First come named moves, each a turn or a mirror, each shown by rows before and after it. For each pair of rows after them, which moves, in which order, take the first row to the second? The first pair is done for you.
move L:
[-0.11  1.70 -1.13  1.35 -0.69  0.68 -0.22 -0.88  1.77 -1.40 -2.02 -1.45
 -1.64 -0.67 -0.17  2.36  0.99  0.14  2.89  0.64  2.14 -0.15 -1.11 -1.85
  0.01 -2.39 -0.37  1.17  0.67  0.09] => [ 0.48 -1.79  2.92 -0.10 -1.52  0.83  0.07 -2.10  1.41  0.29 -0.02 -1.10
  1.53 -0.44 -0.17  1.29  1.29 -2.24  1.74 -0.06  0.93  2.60 -2.56 -0.03
  0.37  0.18  1.32  1.31 -0.60  0.96]
[ 1.21 -0.27 -2.55  0.12  0.60  0.52  0.55 -0.56  1.48 -1.46  0.02 -0.86
 -0.10 -1.12 -1.19 -0.18 -0.19  0.04  0.46  0.95  1.81  1.27 -0.38 -0.13
  0.19 -0.58  0.82  0.70  0.70 -0.42] => [ 1.17 -0.94 -0.87 -0.38  0.17  0.29  0.94 -0.59  1.33 -0.57  0.91 -1.04
  0.96 -0.99 -0.97 -0.30  0.02 -0.91 -0.23  1.00  1.27  2.24 -0.85  0.08
  0.76 -0.20  1.27  0.95  0.14 -0.69]
[-0.77 -0.16  1.03 -1.47  0.17  0.39 -0.47 -1.56 -0.12  1.56 -1.81  0.43
  1.17 -0.07  1.09  0.49  0.41 -0.04  0.28  0.23 -1.30  1.21 -2.49  1.02
  0.84  0.65 -0.87  0.78 -0.78 -0.52] => [-1.22  2.01 -0.54 -0.49  0.37  0.52 -0.47 -1.22  0.42  0.86 -2.88  0.65
 -0.19 -0.04  1.44  0.82  0.27  1.05  1.07  0.93 -0.97 -0.04 -2.06  0.26
  0.16 -0.24 -1.93  0.56 -0.23 -0.71]
[-1.48  0.34 -2.28  0.22 -0.55  1.40  0.52 -0.45  0.28 -0.68  0.16 -2.08
  1.78  0.03 -0.81  0.87  0.03  2.09  0.14 -1.63 -0.66 -0.05 -1.59  1.03
 -0.85 -0.27 -0.39 -0.20 -1.98 -0.82] => [-1.17 -0.11 -1.20  0.10 -0.58  1.84  0.58 -1.09 -0.12 -0.49  0.42 -2.28
  1.97  0.16 -0.97  1.02  0.17  1.42 -0.23 -1.99 -1.13  0.62 -1.41  1.01
 -0.50  0.07  0.01 -0.32 -1.84 -0.77]
move B:
[ 2.09 -0.78  1.03  1.12 -2.83  0.38 -0.02  1.95  1.95 -3.73 -0.99  0.60
 -3.85 -0.01 -0.49  0.31 -0.22  1.50  1.58 -0.20 -0.71 -1.75 -5.07 -1.39
  0.39 -3.61  1.58  0.15 -1.32  0.09] => [ 1.90 -0.78  0.60  1.34 -2.41  0.43  0.20  2.07  1.93 -4.07 -1.08  0.07
 -3.85  0.16 -1.01  0.41 -0.20  1.16  1.64  0.18 -0.62 -1.35 -4.94 -1.60
  0.23 -3.66  1.72  0.57 -1.39  0.24]
[-0.30  1.02  2.01 -2.36 -0.71  0.23  2.56  2.38 -0.34  0.86 -0.41  0.27
  0.77  0.94  0.59  0.37 -0.42 -1.03 -0.11 -1.88 -4.24 -1.80  0.28  0.29
  0.03  0.03  0.77 -2.25 -0.43  1.09] => [ 0.95 -0.07 -0.76 -2.77 -0.25  1.62  3.96  0.24  1.13 -0.71  0.69 -0.74
  1.71  0.35 -1.58 -0.63 -1.17 -1.97 -0.09  0.75 -1.76  2.49 -0.17  0.04
  0.77 -0.68  2.92 -0.41  0.93 -0.23]
[-1.06 -0.76  2.23 -0.69 -0.32 -0.58 -0.52  0.25 -0.96  1.15  0.19  0.06
  0.65  0.61  0.70 -0.71  0.68  0.14 -0.49 -1.40 -1.49 -1.12  0.76 -0.51
 -0.17  0.40 -0.40 -1.03 -0.01  0.39] => [ 0.54 -1.78 -0.31 -1.05  0.17  0.07  0.79 -1.48  0.65 -0.42  1.36 -0.93
  1.56 -0.27 -0.63 -1.25  0.29 -0.65 -0.51  0.69  0.54  1.87  0.43 -0.59
  0.49  0.41  1.18  0.30  0.96 -0.21]
[ 0.22 -0.47  1.08 -0.75 -0.13  0.43 -0.16 -0.75  0.21  0.51 -0.51 -0.12
  0.19  0.28  0.28  0.62  0.70 -0.90  0.47 -0.15  0.37  0.43 -2.04  0.52
 -0.18  0.89  0.17  1.44 -0.90  0.72] => [ 0.17 -0.20  0.95 -0.45  0.03  0.18 -0.63 -0.87 -0.17  0.85 -0.47  0.03
  0.52  0.12  0.06  0.72  0.68 -0.31  0.16 -0.25  0.51  0.55 -2.03  0.69
 -0.34  0.62 -0.01  1.76 -0.82  0.31]
move C:
[ 0.55 -0.26 -2.54  0.45 -0.08 -0.58  0.99 -1.25  0.77 -1.04  1.63  0.27
  0.82 -0.47 -0.69 -1.60 -0.47 -0.45  0.48  1.03  2.76  2.48  0.49 -0.17
  0.85 -1.04  1.08 -0.09  1.88  0.37] => [-0.28  1.40 -1.25  0.60 -0.30  0.07 -0.57  0.15  0.80 -1.33 -1.28 -0.67
 -1.01  0.60  0.22  1.60 -0.19  1.38  1.80 -0.66  1.26  0.44 -2.74  0.25
 -0.47 -1.52 -1.10  1.47 -1.81  1.37]
[-1.85  2.44  1.32  0.39 -1.99  0.28 -1.15  1.40  0.22  0.56 -1.83 -2.09
  1.33  0.72  0.18  0.57 -1.54 -0.45 -0.79  1.09 -0.68  1.08 -2.56  0.30
  0.15  1.09 -2.07  1.59 -1.43  0.69] => [-2.19  1.02  2.64  0.12 -2.09 -0.48 -0.55  1.24 -0.63  1.64 -0.15 -0.88
  2.50  0.41  0.31 -1.36 -1.28 -1.73 -2.19  0.92 -0.93  1.52  0.09  0.59
  1.26  2.30 -0.97 -0.10  0.29 -0.04]
[-0.28 -0.20 -0.10 -0.35 -0.16  0.92  0.31  0.10  0.48 -0.53 -0.97 -0.44
  0.23 -0.49 -0.64  1.48  0.40  0.64  0.90  0.15  1.64 -0.02 -2.33  0.54
 -0.11  0.11  0.47  1.31 -1.55  0.47] => [-0.77 -1.12  2.07 -0.62 -0.32  0.72  0.12  0.40 -0.81  0.79 -0.22  0.60
  1.19 -0.50 -0.10  0.72  0.60 -0.19 -0.54 -0.68 -0.16 -1.13 -1.03  0.85
 -0.40  1.15  0.44  0.30 -0.86  0.59]
Then:
Each pair is 2 to 3 moves apart.
[-1.20  0.41  0.89  0.72 -0.87  0.04 -0.88  1.62 -1.24  1.37 -0.69  0.73
 -1.37  0.13  1.88  0.04  0.02  1.20  0.31 -1.32 -1.95 -3.85  1.41 -0.55
 -0.89 -0.31 -1.29 -1.33  0.09 -0.58] => [ 0.87 -0.23 -0.91 -0.44 -0.83  2.14 -0.57 -0.73  1.40 -0.77 -0.63 -1.70
  0.12  0.49 -0.85  1.02 -0.61 -0.06  1.40  0.93  0.72  1.71 -2.73  0.21
 -0.41 -0.66  0.68  2.84 -2.06  0.07] | L, B, C
[-1.85 -0.21  3.45  0.16  0.61 -1.50 -0.26  1.25 -1.41  1.13 -1.43 -0.24
  0.59  0.47  1.39 -0.13  1.84  1.06 -0.94 -2.66 -2.82 -2.09 -0.38  0.75
 -0.72 -0.36  0.43 -0.81 -1.02 -0.24] => [-1.62  1.15  1.44  0.43  1.10 -0.72 -0.92  0.91 -0.37 -0.09 -2.30 -1.44
 -0.58  0.74  0.84  1.33  1.87  2.49  0.69 -1.47 -1.50 -2.12 -2.60  0.53
 -1.01 -1.13 -0.12  0.62 -2.29  0.11] | C, C, C
[ 0.85  1.53 -4.98  1.19  1.09  0.68  1.18 -0.92  1.99 -2.42 -1.09 -0.59
 -1.97 -0.56 -1.02 -0.34 -1.31  1.29  0.77  2.09  2.04  0.41  0.10 -0.96
 -0.17 -2.05 -0.48  0.44  0.85 -1.17] => [ 1.50 -2.78  2.55 -1.30 -0.49  0.72  0.56 -0.78  0.62  0.47  1.78 -0.23
  3.37 -0.51 -0.48 -1.07  0.02 -2.07 -0.99 -0.66 -0.35  3.60 -1.94  1.53
  0.93  1.68  1.57  1.44 -1.97  0.49] | B, L, B
[-1.28  3.26 -1.23  1.69  0.32 -0.68 -0.93 -0.58  2.64 -0.75 -0.62 -0.97
 -1.43  0.19  0.76 -0.38  1.45  1.63  1.46  1.04 -0.42 -2.75  2.19 -1.54
 -0.32  0.75 -0.76 -0.99  3.49  0.70] => [-1.54  1.82  2.82  0.18 -1.01 -1.23 -1.75  0.32  0.98  1.22 -0.36 -0.68
  0.29  0.25  1.45  0.00  2.49  1.24  0.77 -1.16 -2.27 -2.98  0.85 -0.35
 -0.47  2.75 -0.78 -0.53  1.13  2.25] | L, C, B
[ 0.26 -2.20 -0.81 -1.72 -0.29  0.78  2.47 -1.04 -2.13 -1.51  2.96  0.93
  0.91 -0.42  0.89 -2.51 -0.34 -3.42 -4.15 -1.68  0.95  1.48  1.48 -1.23
  2.21  1.25  3.54 -2.30  2.75  0.41] => [-1.37  1.31 -2.59  0.07  0.23  0.36  1.55  0.84 -2.28 -2.10  0.25  1.23
 -2.42  0.14  2.26 -1.17 -0.77 -0.76 -3.22 -2.42  0.31 -3.14  2.59 -2.12
  1.29 -0.53  0.64 -3.55  3.15  0.10] | L, B
[ 0.24  1.58 -2.23  0.16  0.33 -0.42  1.10 -0.04 -0.20 -0.54 -0.96 -1.14
 -0.86 -0.63 -1.08  0.01 -0.91  1.15  1.11  1.15  1.29  0.38 -1.39  0.14
 -0.05 -0.84  1.16  1.26 -0.27 -0.44] => [ 0.71 -0.34 -1.50 -0.77  0.23 -0.70  1.91 -0.35 -0.94  0.51  0.81 -0.36
  0.76 -1.13 -0.89 -1.75 -0.53 -0.26 -0.02  0.88  0.89  1.16  0.82  0.03
  0.57  0.22  1.60 -0.12  0.87 -0.48] | B, C, B
[-2.43  4.80 -4.30  1.88 -1.15 -1.13 -0.34 -0.51 -2.24 -0.23  0.47  2.67
 -0.81  1.74  2.28 -2.60  0.25  0.43 -1.16 -0.69 -2.06 -3.03  2.41  0.39
  1.16 -1.47  0.27 -3.59  1.38 -0.52] => [-2.25  6.17 -4.73  2.26 -0.77 -0.44 -1.48 -0.59 -1.28 -0.99 -1.45  0.88
 -2.43  2.26  2.20  0.06  0.22  1.65  0.29 -1.16 -1.68 -2.97 -1.07  0.30
  0.12 -2.18 -0.49 -1.46 -1.67 -0.14] | C, B, C
[-0.65 -2.06 -0.27 -0.30 -0.42 -0.73  1.75 -0.15 -0.95  1.22  1.48  0.83
  0.75 -0.95 -0.17 -2.48  0.34 -2.14 -1.90  0.12  0.14  0.51  3.15 -0.49
  0.49  0.84  0.38 -1.69  3.46 -0.49] => [ 0.62 -1.32  0.39 -0.99 -0.38  0.97 -0.10 -0.89  1.30 -0.40 -0.43 -1.75
  0.47 -0.04 -1.37  1.31  0.15 -0.89  0.64  0.02  0.64  3.14 -3.64  0.51
 -0.29  0.55  0.41  2.94 -2.02  1.29] | C, L, C
[ 0.22 -1.75  4.37 -0.50 -0.18 -1.78 -0.79  1.41 -1.60  1.68 -0.36 -0.74
  1.53  0.94 -0.01 -0.90  0.70 -1.25 -0.61 -1.32 -2.61  0.03  0.53  0.78
  0.22  2.18  0.06  0.17 -2.06 -1.29] => [ 2.27 -2.28  0.79 -0.89 -0.24 -0.57  0.55 -0.77  0.28  0.14  0.52 -1.66
  1.92  0.22 -1.83 -1.67 -0.31 -1.67  0.03  2.29  1.04  3.71  0.48  0.53
  1.62  1.37  1.46  1.28 -0.36 -2.37] | L, B, L
[ 0.39 -1.69  3.66 -2.00  1.06 -1.74  0.63  1.65 -3.31  1.15 -0.33  2.62
  1.41  2.49  1.57  0.51 -1.68 -0.82 -2.60 -1.87 -1.16  1.41  0.74 -0.42
 -1.00  0.72  1.81  0.44  0.11  2.05] => [ 0.73  0.39 -3.04 -0.43  2.33 -0.56  1.72  0.58 -0.82 -2.45 -1.36  1.93
 -1.32  1.62  0.13  0.18 -3.36  1.25 -1.06  2.12  2.55  2.11  1.47 -1.91
 -0.76 -2.22  1.32  0.89  2.50  0.43] | L, B
[-1.50 -1.18  1.39 -1.39 -0.05 -0.32 -0.59 -0.04 -1.05  1.28  0.59  0.13
  1.30  0.82 -0.28  0.12 -1.84 -0.67 -1.23 -2.01 -1.97 -1.02  2.47 -0.14
 -0.11  1.53  0.33 -2.55 -0.10 -1.07] => [-2.05 -0.08  1.68 -1.28  0.17 -0.15 -1.32  0.47 -0.61  1.42 -0.63 -0.80
  0.75  1.03 -0.03  0.97 -1.39  0.42 -0.28 -2.49 -2.52 -1.64  0.56 -0.06
 -0.52  1.00 -0.45 -1.74 -2.21 -0.71] | C, C, C
[-0.01 -0.60  1.84 -0.77 -0.47 -0.26 -0.55 -1.97  1.59 -0.02 -0.63 -2.52
  1.23 -0.23 -1.78  1.90 -0.86 -1.32  0.67  1.45  1.54  2.22 -2.72 -0.07
  0.04  0.79  0.54  1.70 -0.21  0.56] => [-1.29 -1.44  5.23 -0.63 -0.98 -1.30 -0.68 -0.62 -0.28  2.07  0.02 -1.24
  2.11  0.13 -0.28  1.58 -0.16 -1.69 -0.86 -0.68 -0.88  0.08 -0.86  0.53
 -0.28  1.61 -0.11  0.04  0.26  0.62] | C, C, B
[-0.38 -0.86 -2.25  0.74  0.44 -2.14  0.73 -0.11 -0.17 -0.72 -0.38  1.48
 -1.84 -0.09 -0.12 -0.44 -0.94 -0.88  0.80 -0.62  0.28  0.91  0.76  1.04
  1.93  0.22 -0.04 -0.51  2.67 -2.33] => [-1.18  0.39 -1.46  0.85  0.18 -2.32 -0.18  0.97 -0.29 -0.35 -1.53  1.44
 -3.24  0.04  0.34  0.62 -0.81 -0.29  0.86 -2.25 -0.57 -1.02 -0.46  0.70
  1.37 -0.21 -1.16 -0.38  0.74 -1.51] | B, C, C
[-2.09  1.31 -0.05  3.59 -1.86  1.17  1.15  0.03  0.94  1.14 -0.91  2.13
 -2.34  0.28  0.10 -0.03 -2.06 -0.08  1.19 -0.07  0.20 -1.13  0.38 -0.40
  1.85 -3.12  0.51  0.48  0.25 -0.02] => [-2.19  1.49  0.92  3.37 -1.73  1.23  0.48  0.63  0.53  1.80 -1.41  2.05
 -2.70  0.70  0.26  0.12 -1.88  0.41  1.19 -0.57 -0.72 -1.32 -0.35  0.12
  1.70 -2.75  0.79  1.00 -1.18  0.56] | B, C
[ 0.11 -0.98  4.01 -1.13 -1.03  0.20 -0.99 -0.05 -0.37  1.75  0.35 -0.12
  1.41 -0.42 -0.11  0.38 -0.85 -1.30  1.00 -1.76 -0.53  1.49 -2.53  1.31
  0.28  0.92  0.78  0.17 -2.06  1.37] => [-0.68  1.35 -3.48  1.05  0.28 -0.24 -0.09 -0.82  0.85 -0.98 -0.21  0.10
 -2.23 -1.35 -0.93 -0.02 -1.96  1.24  1.86  1.85  2.44 -0.29  1.06 -1.21
  0.23 -2.51 -0.03 -1.43  1.83 -1.01] | C, L
